[  -3.194  108.089  157.456 -101.614  -57.672] value 157.456

[[-1.8  1.2 -1.4 -0.9 -0.5 -1.2 -0.8]
 [ 1.0 -0.5 -1.2 -1.2 -1.0 -0.4 -0.1]] value -1.2

[[ 0.02  0.00  0.05 -0.12  0.12]
 [ 0.00  0.07 -0.07  0.02 -0.11]] value -0.07

[[ 0.04 -0.04  0.06  0.06  0.13 -0.18]
 [ 0.03  0.11 -0.07  0.07 -0.09  0.09]] value -0.07

[ 0.034  0.053 -0.108 -0.005  0.166] value -0.108

[ 0.13 -0.18 -0.15 -0.16 -0.14  0.03] value -0.15
---
[[43, -73, 20, -33, -21, -68, 24], [7, 25, -20, -18, -5, 8, -43], [28, 2, -10, -35, -11, -13, -35]] yields 43
[[-12, 38, -32, 38, 43], [-11, 11, 68, 11, 13], [-50, -40, -18, -40, 7]] yields -12
[[10, 39, 14, 10, 63], [4, -37, 13, 24, -46], [-4, -38, 15, -19, -32]] yields 10
[[42, 71, -24, 73, 42, -39], [29, 50, -29, 41, 29, -3], [-78, 46, -26, 58, 34, -41]] yields 42
[[59, -33, 63, 24, 1, -26, -36], [54, -53, 37, 26, -9, -32, -28], [58, -24, 44, 17, -9, -29, -26]] yields 59
[[66, 61, 35, 9], [59, 59, 33, 2], [61, 60, 34, 4]] yields 66
[[22, 10, -45, -50, -6, -2, 14], [18, 5, -48, -64, 1, 0, 11], [20, 1, -41, -75, 3, 10, 11]] yields 22
[[-43, -45, -17, -13, -62, -1], [0, 11, 17, -68, 49, 25], [-16, 59, -17, -2, -57, -30]] yields -43
[[-11, -41, -2, 43, -2, 4, 22], [4, -22, 58, -19, -3, 4, -45], [4, -13, -39, -3, -3, -8, 29]] yields -11
---
array([-101.7,   12.6,  186.3, -175.2,  -73.6, -158.7]) ans = 186.3

array([[ 0.03,  0.05, -0.11,  0.18, -0.10],
       [ 0.09,  0.10,  0.12,  0.10,  0.07],
       [ 0.03, -0.05, -0.19,  0.03,  0.21]]) ans = -0.19

array([ -23.534,  -33.167, -100.343,  113.328]) ans = -100.343

array([ 1.214,  0.080, -0.405, -1.592]) ans = -0.405

array([[  7.3, -13.1,   6.6,  19.4],
       [-13.3,   7.2,  18.7,   2.6],
       [-19.1,  13.6,  -4.4,  -0.6]]) ans = -4.4

array([ -4.0,  -2.9, -18.4,   9.5,  -6.4]) ans = -18.4

array([[ 0.65,  0.20,  0.29,  0.27, -1.34, -0.57],
       [ 1.38,  1.12,  1.13,  1.49, -0.80,  0.33]]) ans = 1.13
---
[[-1.25 -0.82  0.84  0.53]
 [ 0.12  0.10  1.79  0.82]
 [-0.57  0.77  1.11 -1.12]] Answer: 1.79, 1.11

[-1.83  0.28  0.36  1.73  0.42] Answer: 1.73, 0.42

[  44.130 -159.215   37.187  128.729   89.177   46.677 -131.078] Answer: 128.729, 89.177

[-110.1  -87.5  177.5  167.3  -56.5  144.4] Answer: 177.5, 167.3

[-156.33  148.48 -106.32 -170.43  -91.95  -89.01] Answer: 148.48, -89.01

[[ 0.10  0.06 -0.01  0.15 -0.10  0.12]
 [ 0.01 -0.12 -0.06 -0.03  0.11 -0.08]] Answer: 0.15, 0.12
---
[[ 19 -25 -13  -2   9   7]
 [  3 -43 -48  -8  30  45]
 [ 14 -61 -53 -26  16  32]] -> -53

[[ 23  47   0  -7 -74]
 [ 10  43  17  19  -4]
 [  8 -19  14   6 -67]] -> 14

[[-62 -14  -7  -8   1]
 [-62   6 -30  29  -9]
 [-62   3  27 -13 -25]] -> 27

[[ 20  17 -70   4 -18]
 [-47 -29  54  30  67]
 [-49 -17  16 -45 -55]] -> 16

[[ -9 -21 -47   1 -12 -24 -71]
 [ 38 -48 -38  14 -13  33 -57]
 [ 28 -43 -53  12  -7  60 -42]] -> -53

[[  2 -20 -22   3 -13]
 [  7  -5  22 -42 -35]
 [-67 -18 -38  36  10]] -> -38
---
[[  5 -36  58  17  13]
 [  5  70 -24  31   9]] -> 31

[[ 39  74 -15  17]
 [-42 -28  14 -20]
 [-34  11  70  61]] -> 14

[[-31 -34 -70  12   7]
 [-48  15 -25   0  36]] -> 0

[[-17   7  19  51 -43]
 [ 66  10 -30 -11 -54]] -> -11

[[  3   1  -1  -2  66]
 [  1   3   3  -2 -35]
 [  3   1  -1  -9 -27]] -> -2

[[ 21  44  -2  -3  -9   4 -48]
 [-33   9 -16   1   5  -9 -47]
 [ 36  -5  -1  -3  -6  13  61]] -> -9

[[ 59 -34   3  63 -79  11]
 [ 40  74 -35  70  -7 -71]
 [ -2  56   1  27  46 -49]] -> -7

[[ 15   2 -22   4]
 [  9 -36 -62  11]] -> -62

[[ 41  34 -47   6]
 [  2   5   8 -25]
 [  4 -20 -72  38]] -> 8

[[-10 -52  14  27 -15  42]
 [ 10  -8  28 -30  23  70]] -> 23
---
array([[ 16,  19,  41,  59,  -6,   2,  41],
       [-28,  -3,  19,   3,  69,  18,  19]]) out -6

array([[ 51, -26,  26,  -2,  -9],
       [ 60,  61, -47,  67, -21]]) out 26

array([[-13, -62,  34,  31,  28],
       [-74,  24, -22,  -1, -22]]) out 34

array([[-20,  32, -33,  74, -25, -28],
       [-18,  -6,   1,  -8,  -9,  26]]) out 74

array([[-70,  16, -63, -24, -41,  68],
       [ 61, -63,   9, -77,  35, -59]]) out -24

array([[-26, -65, -35,   8],
       [ 57,   0, -51,  34]]) out -65

array([[-30,  -4,  30,  70],
       [ 49,   3, -10, -27]]) out -4
---
-0.06	-0.98	1.77	-1.12	2.05
-1.01	1.93	0.16	0.30	-0.36
-1.77	0.96	2.14	-1.25	0.73
| -1.01

2.8	-8.6	6.1	15.2	16.1	-0.2
10.9	-3.8	-2.7	11.3	15.6	-14.4
| 10.9

-126.22	-129.08	17.98	198.64	168.54	139.68	105.83
127.50	125.04	26.53	37.63	6.21	-1.44	70.29
| 127.50

-1.145	1.961	-0.413	-1.287
-1.145	0.903	-0.413	-1.424
| -1.145

-5.98	-82.11	26.55	-45.88
73.09	-193.81	151.15	-107.95
42.13	-212.78	162.79	-161.77
| 73.09

143.3	-171.9	-199.5	78.1
5.3	40.3	19.1	-95.8
| 5.3

3.775	-8.153	0.262	6.385	-2.032
1.696	-9.302	-20.565	2.929	20.523
-0.251	13.084	-1.434	9.059	-8.701
| 1.696

-161.5	140.6	-149.5	-44.1	82.1	-206.8
-13.6	-1.0	-13.9	3.7	-29.4	-4.9
| -13.6
